In the data rows, 128 means zero.
Here are some points:
[  0  88 179 219   0  63 212 255 230 176  99  47 112 178  89 180 207 116  88 148  93 150 124 175 140  92 113 133]
[128 117 148 133 101 151 113 131 167 126 116 151 108 132  95 115 156 113 117 152 174 146 125 120 128  79 132 130]
[255 180  71  69 255 160  90  19  29 108 167 206 116  70 163  68  51 132 162 140 151  84 126  95 138 143 149 155]
[  0  71 174 175  15  94 190 245 204 162  86  33 143 227  96 149 189 124 101 115  65 151 120 198 134 106 116 119]
[142 110 145 134  92 142 116 142 147 147 146 122 125 112 131 115 135 127 123 121 129 135 107 138 123 122 150 142]
[162 123 115  84 139 145 126 138 137 136  76 160 119 122 124 128 130 118 125 152 135 146 120 126  96 135 154 142]
[255 170 113  73 248 170  55   4  30 100 158 228 129  28 213  78  65 130 168 168 168 119 138  86 108 157 150 149]
[187 155  86 112 200 135 113  76  90 118 155 133 124 108 124 137 104 121 110 105 146  81 145  85 137 146 134 136]
[151 115 110 127 160 109 141 141 136 111 152 117 123 108 146 133 103 135 116 109  97  98 155 128 117 181 132 158]
[  0  85 165 220   0  72 223 255 240 172 103  18 121 234  84 169 203 116 140 133  63 162 168 207 142  89  80 137]
[200 132 105 127 156 128 104 120  95 129 149 166 114  53 159 142 121 160 135 168 168 113 119 114 107 155 156 142]
[101 136 120 143 166 103 151 124 135 147 108  98 142 142 135 129  86 127 130 105 106 124 126 135 135 139 103 128]
[  0  82 196 221   0  66 215 255 234 184  97   9 159 254  76 159 191 104 106 106  44 166 167 193 158  77  85 136]
[131 106 126 106 170 139 142 115 110 126  96 141 108 103 123 112 105 130 126 109 162 125 118 105 143 145 138 108]
[219 163 116 138 215 168  90  39  56 135 150 173 122  42 195  89  69 133 172 137 167 117 127  92 143 153 154 139]
[ 43 131 148 161  66 101 184 195 196 127 137  87 129 156 100 129 127 123 155 124 121 144 155 149 123 113  99 134]
[122 144 101 121 156 108 142 153 102 129 145 110 125 136 139 149 117 133 134 102 121 109 136 123 146 148 141 137]
[192 142  74  94 214 175 106  43  63 109 182 152 137  89 148 119  74 136 150  46 149 119 113 107 151 166 139  90]
[255 186  35   0 255 206   3   0   0  37 160 255 141   0 218  69  14 169 175 157 211 118  84  69  86 223 175 116]
[ 37 103 157 168  78  93 162 192 165 154 111  76 147 176 121 159 138 112 117 117  90 133 154 172 148 105 100 140]
[  9 118 154 177  45  83 185 238 213 157 102  51 122 178  86 163 162 102 129 131  72 141 151 153 118 114 104 145]
[255 161  82  53 255 213  28   0  12  99 177 255 106   1 204  73  35 161 160 139 228 113 107  70 114 148 162 136]
[128 159 141 142 130  93 159 114 162 145 116  79 151 152 108  98  99 120 152 144  93 101 150  97 136 112 110 141]
[ 80  93 139 188 108 134 163 151 158 156 134  67 112 183  97 148 155 127 123  74  76 110 152 134 156 101  81 131]
[ 60 113 139 141 133 118 182 165 141 140  87 101 119 141  99 132 126 139 107  98 139 153 114 116 157 140 114  96]
[156 126 162 113 121 162 108  67 122 128 139 151 158 101 121  91 113 148 164 110 134 135 111 145 121 130 135 124]
[102 137 156 107 112 112 127 135 133 129  88 141 150 143 142 120 150 128 106 185 139 162 119 123 129 109 147 114]
[255 189  51  47 255 159  56  33  43  90 129 227 117  21 135 109  36 132 180 153 166 103 146  82  71 189 163 160]
[231 138 109  69 187 156  66  22  27  81 153 193 142  76 172  98 111 142 135 144 164  75  92 123 133 148 151 121]
[  0  65 197 241   0  94 206 251 255 175 124  17 131 233  56 168 226 111  86 122 101 159 137 186 162  40  75 107]
[  0  74 198 207   0  71 199 255 255 164 122   0 140 255  53 139 235 105  68 136  49 106 126 207 137  74  98 114]
[255 159  82  78 237 175  96  49  77 136 159 207  97  32 146 107  82 128 136 141 187 128 117 118  96 160 144 133]
[140 124 142 114 126 133  86 129 117  97 130 142 119 140 126 145 154 135 102 123 126  97 123 121 119 130 156 120]
[123 145 117 141 126 118 113 141  84 115 100 146 137 124 150 157 139 128 125 173 126 123 142 100 133 116 134 143]
[190 158 103 105 171 135  87 107  38 100 101 199 133  87 174 153 109 148 140 181 145 123 137  81 125 145 153 151]
[161 144 117 126 138 118 104 141  65 114  90 158 120 105 165 162 150 133 142 182 149 127 139  95 143 134 152 147]
[ 55 102 141 180 109 107 136 182 148 140 127  95 134 172 119 156 148 122  91 105 107 134 132 133 163  92 105 115]
[255 167  88  83 255 161  65  30  50 134 166 191  94  27 196 122  55 147 120 124 176 118 106 117  90 184 170 153]
10 more points follow, each with its number after it:
[ 20 129 137 179  58  91 179 180 186 141 131  42 134 192  70 147 170 103  90  99 106 103 165 133 156 108 108 138] 0
[ 98 131 156 163 111 124 147 147 147 139 128  92 124  99  95 156 123 125 129 100 137 129 137 100 122 124 138 144] 1
[192 130 117 104 207 169 129  81 119 119 131 131 116 128 126 114  87 135 173  71 116 116 151 115 127 154 117 129] 2
[161 146 152 119  95 124 103 116 148 136  86 140 124 128 113 114 168 141 101 184 143 113  90 137  98 118 151 117] 3
[  0  79 165 176  18 105 201 227 214 164  82  48 148 227  98 144 190 127  97 108  66 147 110 199 137 109 102 125] 4
[103 121 156 161 107 131 140 152 147 142 146  86 125 109  96 152 122 136 122 106 134 141 115 109 121 129 138 148] 5
[255 154  65  28 255 178  54   2   3 100 119 245 133  39 219 127  37 156 150 137 175 110  96 112 102 183 175 131] 6
[250 155 115  78 221 166  56  37  78 114 146 188 134  58 130 110  72 127 123 128 202 124 130  91 121 122 151 147] 7
[139 129 148 118  85 134 114 139 134 143 101 140 136 152 130 123 151 122 122 166 118 137 112 166  94 116 135 137] 8
[ 67 125 132 170 132 106 171 165 165 161 107  80 137 175 118 139 129 117 109  97  82 131 114 151 145 130  94 125] 9
Which of these numbered points is nearest to each point below, ignoring the direction in which the first points spread most? Its number follows each.
[ 56 128 130 161 145  96 169 166 163 174 136  70 145 175 114 137 125 115 112 105 103 123 117 156 132 123  97 121] > 9
[252 169  87  81 255 142  91  44  51 133 133 181 127  71 181  99  45 136 144 104 146 103 117 108 128 166 136 124] > 9
[255 151 111  98 244 190  59  12  62 115 162 219 124  45 167  84  76 143 134 128 200 123 115 102 124 126 135 132] > 7
[ 50 117 157 145  26  95 171 204 222 152  89  67  94 222  36 159 212  83  70 179  83 122 143 165  90  91  97 139] > 3
[  0  62 190 206   0  88 194 255 249 163 123  10 127 224  74 170 197 124  93  95  80 160 129 174 142  98 100 113] > 5
[249 152  71  92 255 140  93  42  62 126 130 180 144  68 177 103  52 132 146 113 150 106 121 108 123 173 138 124] > 9
[255 178  56  11 255 187  26   0   0  53 156 255 132   0 201  75  51 169 161 151 179 118  93  85  84 203 165 109] > 4
[242 150  96  86 234 170  97  34  75 112 144 167 123  87 159 109  55 147 175  81 149 114 140  98 123 169 121 133] > 2
[136 151  94 125 142 119 120 107 113 124 148 101 137 136 130 132 124 112 104  92 134 102 161  99 143 124 122 142] > 0
[107 107 160 152  65 124 116 190 177 149 129 125 112 155 121 128 170 114  98 147 104 154 137 161 108  87 124 129] > 8
[247 135  97  58 222 155  93  68  62 110 115 194 135  81 200 114  72 153 131 129 155 122  98 132 100 176 179 124] > 6
[ 79 125 122 168 160 111 169 119 141 141 132  96 141 138 137 104 112 112 137 101 105 143 144 104 154 124  96 120] > 9
[  0  88 185 187   6 113 174 215 229 159  92  92 102 216  49 142 212 106  89 146 131 159 130 154 137  61 110 119] > 3
[ 69 142 111 154 120 111 145 161 146 134 139  72 130 175  94 142 168 110  95  85 118  94 166 111 151 110 116 130] > 0
[103 127 118 155 190 119 149 100 117 132 130 110 135 126 138 115  98 123 147 109 118 133 144  97 168 133 103 123] > 9
[252 132  97  67 222 158  89  67  45 108 124 199 131  82 196 104  77 156 141 141 154 119 102 128 108 170 183 124] > 6
[217 179  90  93 199 133  98  99  92 113 105 177 108  58 162 130  77 125 165 156 151 123 149  89  76 174 139 156] > 1
[117 105 147 163 105 121 129 164 154 141 148 107 123 129 130 142 135 150 126 108 114 150 114 121 125 129 138 121] > 5
[255 150 107  82 196 155  44  67  82 122 149 218 111  61 178 106 107 138 140 160 166 129 110 115  84 135 137 146] > 8
[209 143 106  69 156 154  95  74  78 107 138 175 124  89 128 121 105 139 123 162 149 106 118 134  69 132 142 132] > 8
[116 126 167 161  74 129 123 121 171 142 145 100 113 151 121 128 153 118 150 168  99 121 137 154  79 141 110 144] > 8
[148 122 128 115 142 121 146 149 123 127 124 138 136 148 160 120  89 149 151 124 102 109 137 152 138 141 136 124] > 6
[255 149  93  74 245 178  83  28  69 110 148 185 114  77 159 111  66 151 187  86 139 104 138 110 119 170 152 138] > 2
[  9 106 149 176  90 108 198 191 194 157 102  76 137 197  75 137 163 110 125 101  81 157 151 142 161  86  75 122] > 9
[218 149 122 126 206 179  76  43  84 117 155 193 109  81 147  97  89 144 137 122 199 129 114 112 131 110 150 126] > 7
[133 136 187 140  84 113 120 120 147 133 151 116 117 124 123 115 136 123 151 159 102 125 139 165  81 145 106 134] > 8
[201 171  83 104 197 128 100  93  64 122 136 170 124  71 175 123  92 132 178 137 146 112 117  83 135 145 128 124] > 9
[177 129 102 132 194 128  96  92  83 112 140 151 137 110 161 137  96 143  98 113 147 117 127  98 153 132 115 134] > 9
[ 74 137 120 150 101 108 141 138 135 134 158  78 123 160 116 150 150 118 101  84 112  94 148 105 154 122 117 152] > 0
[118 101 143 159 108 123 129 164 147 132 147  99 111 138 130 144 135 146 114 102 107 149 113 141 117 139 132 122] > 5
[255 168 102  88 242 172  61  11  34 113 156 202 123  11 161 113  46 142 173 110 189 105 119  61 116 165 169 159] > 1
[138 123 162 139  76 112 115 167 165 143 119 136 110 155 122 124 167 117 104 152 119 143 135 163 112  95 127 137] > 8
[151 127 145 148 153 158 113  82 129 131 155 154 112 114 132 109 126 126 122 132 168 133 117 125 142  98 119 117] > 7
[ 64 132 125 148 106  99 156 152 161 150 141  58 130 172  69 160 146 104  99  92 101 105 160 124 152 118 111 132] > 0
[ 47  96 160 150  94 137 175 163 176 144 111  58 127 188  91 138 149 118 148  78  79 121 160 152 146 126 109 129] > 2
[195 135 114 126 184 141 115 108 100 139 139 134 103  79 154 128 113 140 111 119 143 130 115 127 103 155 153 147] > 5
[164 150 143  83 155 125  95  94 105  87 101 182 144 110 152 101 131 120 116 191 164 140 113 100 117 129 158 109] > 3
[255 182  72  78 252 142  80  22  47  97 182 176 124  53 154 124  74 115 127 105 171  81 143  70 132 155 145 144] > 0
[134 144 122 129 128 119 102 150  65 122  95 151 134 100 157 162 131 133 122 175 140 126 135 100 136 131 142 151] > 6
[ 99 110 160 148  64 110 149 214 135 150 125  78 124 143 123 149 144 150 110 120 122 126 134 129 129 104 171 167] > 5
[199 152  85  79 182 148 105 103  66 117 102 164 143 109 156 131 122 149 124 154 141  86 109 128 109 149 164 143] > 6
[255 189 104  54 221 165  38   0  58  97 167 212 100  11 186  90  89 145 182 174 161 105 135 116  66 192 152 153] > 8
[131 136  99 134 149 114 138 149 120 137 141 116 127 129 134 152 106 130 140 115 118 115 132 122 143 135 147 137] > 9
[ 59 117 128 146  65 108 164 196 154 149  84  94 118 185  93 172 181 127  97 150  93  89 116 166 127 117 121 138] > 6
[124 150 127 140 140 129 122  70 122 126 169 101 136 133 119 110 141 120 165 105 117 111 161 113 139 113  94 131] > 0
[ 97 109 150 137  64 129 114 142 165 123 123 136 121 162 124 119 168 122 112 145 127 151 111 153 123  97 108 108] > 8
[255 218  27  23 255 173  51   0   0  94 172 248 120   0 216 112   3 157 178 113 200  76 130  67 124 211 189 156] > 0
[ 75  94 155 180  41  86 161 219 172 157 114  95 123 119 110 154 162 142 106 173 125 132 107 146 122 118 124 138] > 5
[255 195 103  48 233 168  26   0  31  89 175 230  88  19 201  83  68 141 191 170 166  97 123 100  62 194 166 149] > 8
[255 173  69  41 255 169  60  11  39 100 151 229 131  40 215  88   6 163 183 138 156  92 131 100 108 189 169 131] > 6
[238 154 132  96 197 192  73  18  88 113 124 199 117  73 129  74  97 117 146 150 185 129 108  91 118 109 145 125] > 7
[198 140 120 132 197 145  94 103  90 147 141 135 111  79 162 150  97 139 108 117 148 121 108 137 101 153 149 145] > 5
[150 132 143  89 128 145 120 133 141 124  73 134 120 138 121 124 135 115 115 147 133 137 127 125 100 126 144 141] > 8
[  0  99 152 168  23  79 207 225 233 171 124  21 134 244  52 128 193 104 113 112  61 128 140 168 169  58  85 128] > 0
[ 53 102 169 136  45 118 159 198 186 143  64  92 129 183  92 145 183 103  96 140  95 153 118 153  95 105 133 140] > 8
[117 101 155 120  87 157 139 108 155 153 117 123 165 140 101 107 120 133 160 101 123 138 113 146 121 127 130 121] > 4
[ 15  81 165 172  63 123 192 181 202 172 117  40 125 215  70 141 162 116 150  62  75 140 144 163 136 119  92 123] > 2
[105 113 162 137 105 122 129 148 146 144 131 113 128 141 121 122 167  99 109 131 132 147 130 146 159  94 109 138] > 7
[255 159  39  54 255 193  74   0  25  61 193 198 130  43 177 103  40 160 176  53 181 102 109  79 158 170 145 106] > 2
[255 145 118  85 189 182  52   7  61 107 144 215 122  63 155  69  95 145 155 138 188 114 112  97 142 121 153 146] > 7
[186 147 128 135 174 142 113  90 108 120 148 141 127  58 119 152  90 141 137 113 157 128 127  74 115 148 154 151] > 1
[ 80  93 136 143  94 114 162 173 156 153 100  93 140 175 129 129 147 136 115 122  96 131 103 166 125 132 128 136] > 4
[  0  61 186 241   0  69 255 255 255 180 125   0 142 255  17 184 224  99  97  33  46 166 132 193 189  71  63  78] > 2
[255 155  97  96 175 152  84 102  57 123 149 174 114  51 183 132  81 162 135 131 165  97 115  97 113 153 192 187] > 5
[ 75 110 149 155  80 117 140 151 147 148 138 121 115 128 116 137 165 119 109 139 152 168 123 133 150 105 124 116] > 5
[  4 100 133 150  65 104 160 177 181 125 113  97 149 189  99 124 179 122 105 135  95 163 122 160 138 119  86  90] > 4
